[[-67  37  24 -50]
 [  4 -25  63  -7]
 [  8 -41  83 -25]]
:
[[ 37  24]
 [-25  63]]

[[-10  32  65 -26]
 [-19  51  52 -29]
 [ -4  13  60  -8]
 [-12  22  61 -12]]
:
[[32 65]
 [51 52]]

[[-22 -63  39  18 -35]
 [ 62  31 -35  10 -26]
 [-26  -4 -13 -39  38]
 [-22 -24 -47 -21  22]]
:
[[-63  39]
 [ 31 -35]]

[[-12 -31  63]
 [ 46 -77  -3]
 [  1  80 -24]]
:
[[-31  63]
 [-77  -3]]

[[-67  60 -50]
 [ 26 -24 -21]
 [ 27 -27 -32]]
:
[[ 60 -50]
 [-24 -21]]

[[-48  49 -23  -1 -51]
 [-17 -23 -43   8  70]
 [ 18 -52  68  -2  -7]]
:
[[ 49 -23]
 [-23 -43]]

[[ 17  34 -37  -4  44]
 [ 35  -7   2  31   1]
 [ 33  18   6  48   5]
 [  6  41  -6  64  48]
 [-49 -63  28 -11  42]]
:
[[ 34 -37]
 [ -7   2]]

[[-71   8  14 -13]
 [ -5 -46 -13  24]]
:
[[  8  14]
 [-46 -13]]
---
[[-37 -37 -31 -36  71 -36 -71 -25 -69 -38 -38 -38 -70  71 -70  70]
 [-34 -35 -28 -33  73 -33 -72 -22 -71 -35 -35 -35 -71  72 -72  71]
 [ 71  72  65  68 -34  71  34  61  33  72  71  71  34 -34  33 -33]
 [ 31  31  25  30 -15  30  14  23  15  31  30  31  15 -16  14 -15]
 [ 25  25  24  24  11  24 -12  24 -11  26  25  24 -12  11 -12  11]]
:
[[-37 -37 -31 -36  71 -36 -71 -25 -69 -38 -38 -38 -70  71 -70  70]
 [-34 -35 -28 -33  73 -33 -72 -22 -71 -35 -35 -35 -71  72 -72  71]
 [ 25  25  24  24  11  24 -12  24 -11  26  25  24 -12  11 -12  11]
 [ 31  31  25  30 -15  30  14  23  15  31  30  31  15 -16  14 -15]
 [ 71  72  65  68 -34  71  34  61  33  72  71  71  34 -34  33 -33]]

[[  9  41  41  32  40  52  40   9  41   6  41  40  39   9  52   9]
 [  3  17  16  12  17  59  17   4  22   0  17  17  16   3  59   3]
 [ 78  42  42  32  42 -18  42  80  36  73  42  43  43  78 -17  78]
 [ 54  19  20  13  20   7  20  55  19  49  20  20  20  54   8  54]
 [ 70  81  82  67  79 -10  79  70  70  66  82  81  81  70 -10  70]]
:
[[  3  17  16  12  17  59  17   4  22   0  17  17  16   3  59   3]
 [  9  41  41  32  40  52  40   9  41   6  41  40  39   9  52   9]
 [ 54  19  20  13  20   7  20  55  19  49  20  20  20  54   8  54]
 [ 70  81  82  67  79 -10  79  70  70  66  82  81  81  70 -10  70]
 [ 78  42  42  32  42 -18  42  80  36  73  42  43  43  78 -17  78]]

[[ -9 -33  14  26 -33]
 [-50  73   8  26  12]]
:
[[-50  73   8  26  12]
 [ -9 -33  14  26 -33]]

[[  9  26   1 -11  26  10  39  54]
 [  8  33  10  -8  22   8  46  60]
 [-15 -35 -26 -16  13  13 -12 -11]]
:
[[-15 -35 -26 -16  13  13 -12 -11]
 [  8  33  10  -8  22   8  46  60]
 [  9  26   1 -11  26  10  39  54]]

[[-35   2 -19  -9]
 [ 36  12  -3  -2]
 [-17  -3  24  -8]
 [ 24  -1  32   6]
 [-10  -4  -7 -20]
 [-16  11 -16  -9]
 [ -3  -8 -14  15]
 [ 12  10 -75  11]]
:
[[-35   2 -19  -9]
 [-17  -3  24  -8]
 [-16  11 -16  -9]
 [-10  -4  -7 -20]
 [ -3  -8 -14  15]
 [ 12  10 -75  11]
 [ 24  -1  32   6]
 [ 36  12  -3  -2]]

[[  7 -23   1  31   6 -11 -15 -11  34]
 [  0 -10  -7  26   7 -19 -11 -20  27]
 [  8 -16   6  15  12 -18  -9 -19  32]
 [ 25 -11   1  22  14 -19  -7  -6  28]
 [-19 -15 -18 -23 -16  80 -11  55 -44]
 [ 29 -12  -8  22  30 -15 -19  -8  34]
 [ 26 -15  40 -10   2  -2   8  11  26]
 [ 19 -12  25   8  -5   3   5  15  24]
 [ 38  -9  19  -9  26  -1  -2   9  29]
 [ 14   0  15 -13  29  -6  -5 -13  37]]
:
[[-19 -15 -18 -23 -16  80 -11  55 -44]
 [  0 -10  -7  26   7 -19 -11 -20  27]
 [  7 -23   1  31   6 -11 -15 -11  34]
 [  8 -16   6  15  12 -18  -9 -19  32]
 [ 14   0  15 -13  29  -6  -5 -13  37]
 [ 19 -12  25   8  -5   3   5  15  24]
 [ 25 -11   1  22  14 -19  -7  -6  28]
 [ 26 -15  40 -10   2  -2   8  11  26]
 [ 29 -12  -8  22  30 -15 -19  -8  34]
 [ 38  -9  19  -9  26  -1  -2   9  29]]
